Each path below is one point turned by a fixed rotation once a step. After each direction that follows a path, write how fast that rotation turns it, in degrees each step (0 if it stays still).
Each turn is a multiple of 5 degrees from 10 to 175, or 0.
Each row of a path follows its step; steps can be skipped.
Rotation 1:
step 0: -9,-8,0,30,8,10,1,-3,2,-6,-4,-3,1,15,9,1,13,-10,-16,-11,-10,12,4,16,9,3,-5,-4,23,-9,23,2,-27,-14,-8,-10,3,5,17,-8,18,-11,-14,-1,-25,30,20,-8,-5,19,-13,-19,-17,-21,3,10,7,-23
step 1: -20,4,15,-5,0,26,-21,-5,-6,17,0,-11,-6,-2,20,5,2,-11,-8,21,-22,-6,-23,11,-27,-5,2,-18,-17,-3,10,3,2,6,21,-1,-13,13,17,7,4,6,-1,3,-27,7,3,15,-26,13,-1,8,-11,-25,5,-7,12,-17
step 4: 31,-19,-22,-13,0,-17,-24,-17,10,-11,-25,21,6,-9,16,-14,-10,-25,-4,-1,-2,-7,-7,-5,-1,-24,-15,6,15,-2,21,2,-12,-22,16,-22,-2,-10,-9,-9,-9,-2,-15,-17,5,13,10,-4,-1,10,1,-14,-4,2,7,0,6,-6
step 5: 6,-8,14,5,-21,5,-14,32,17,24,-14,9,23,-8,22,3,-7,-21,13,-1,-24,1,9,-18,-9,7,-14,-6,-15,7,2,-1,-30,-2,-8,-13,1,-9,5,-19,2,22,-19,-1,-2,0,16,0,-10,16,-12,3,23,-4,12,-5,-5,-18
step 7: -11,24,8,-6,14,9,1,-3,17,-4,19,9,20,-9,15,9,29,-1,-11,2,-6,-6,18,12,-16,-6,-6,7,4,-9,-10,4,-20,3,24,-5,-6,-6,1,-3,11,27,-12,0,-16,-13,4,14,2,27,-27,13,9,9,-2,30,1,-7
step 10: -10,-2,-23,5,-12,-1,-13,-7,23,-3,6,11,-2,5,20,-9,7,-29,4,-7,-21,1,-19,-22,-23,9,-7,-12,11,1,25,-6,34,25,3,-10,-15,6,2,-20,-7,-3,16,-7,-5,-8,8,18,-2,-3,0,-13,0,-15,23,8,-3,0
step 11: 22,-3,-22,15,-2,15,-7,29,17,-6,13,-8,22,-4,12,6,11,-4,-19,10,11,-24,-5,-4,-16,-7,0,-25,20,-8,6,12,-4,15,-18,-28,-10,-3,-11,-10,30,2,-5,-9,-1,-11,-15,-7,-8,7,-2,-13,0,5,17,8,4,-10
step 19: -1,-2,-7,7,14,2,-4,-11,13,11,8,-12,6,-4,15,28,22,-38,-29,10,-18,-16,9,0,-6,10,13,-17,-15,-15,-5,11,0,13,5,1,18,6,14,-11,4,-19,21,-6,-1,6,-17,17,-13,16,12,-17,3,-14,-7,11,-1,4
3,2,-7,-4,-1,-2,-2,3,0,-5,2,-3,6,-6,3,2,-5,2,1,-7,4,7,-6,-5,-2,-4,-3,-3,-2,1,0,-1,0,-2,-2,2,5,5,-4,2,-2,-3,4,3,2,-4,3,0,-2,2,-1,0,-1,-4,0,2,0,-3	55
0,-1,2,0,4,2,-2,-9,0,-4,5,-5,5,-2,2,1,0,1,5,-2,-3,0,0,-3,2,1,3,0,3,-1,-2,4,-2,4,1,-8,5,-3,-4,2,2,7,-1,2,0,-1,-5,-1,2,-4,-5,-3,-2,-4,-1,-4,1,6	85
0,-2,3,5,2,2,-5,3,-6,0,4,-7,0,-1,-1,1,4,-3,-1,-1,0,1,2,1,3,-1,-4,4,-1,3,-4,-5,-4,-3,1,3,9,4,2,-4,0,0,-1,-3,-8,0,-4,2,-1,1,0,0,3,1,1,5,7,1	55
0,0,1,4,-1,5,0,2,3,-2,4,-2,2,4,1,-1,-5,5,2,-4,1,-4,0,2,-8,4,-6,3,3,-2,2,-3,6,3,0,1,0,1,-2,2,6,-5,-4,6,4,4,-2,0,3,-4,7,0,0,0,2,6,1,3	20
2,1,-2,3,-5,-3,9,1,-2,-5,-1,1,7,4,5,-3,5,1,3,0,-4,-1,5,2,0,3,-4,-1,1,-2,-5,-1,-5,-1,-3,2,-3,-4,3,6,-1,1,2,5,-5,-2,5,-3,-3,0,-1,2,2,-1,3,1,5,1	160
-3,-3,-3,3,-4,-3,2,1,-2,-5,-4,-3,-1,-6,-3,-1,1,-3,1,-1,-3,3,5,2,-1,0,-4,6,-1,-1,1,3,3,2,4,0,5,1,-2,2,4,-3,-4,0,2,8,1,3,-3,2,-2,1,4,-4,3,-10,-4,-4	80
10,2,1,-3,-1,-1,3,-4,1,3,-2,0,-2,4,-6,1,1,0,-5,1,1,2,0,2,-3,0,1,-2,3,8,1,-1,-3,0,-2,-10,5,0,-3,5,1,-1,1,2,-2,8,2,5,0,-1,-1,2,5,-3,-2,5,1,-1	90
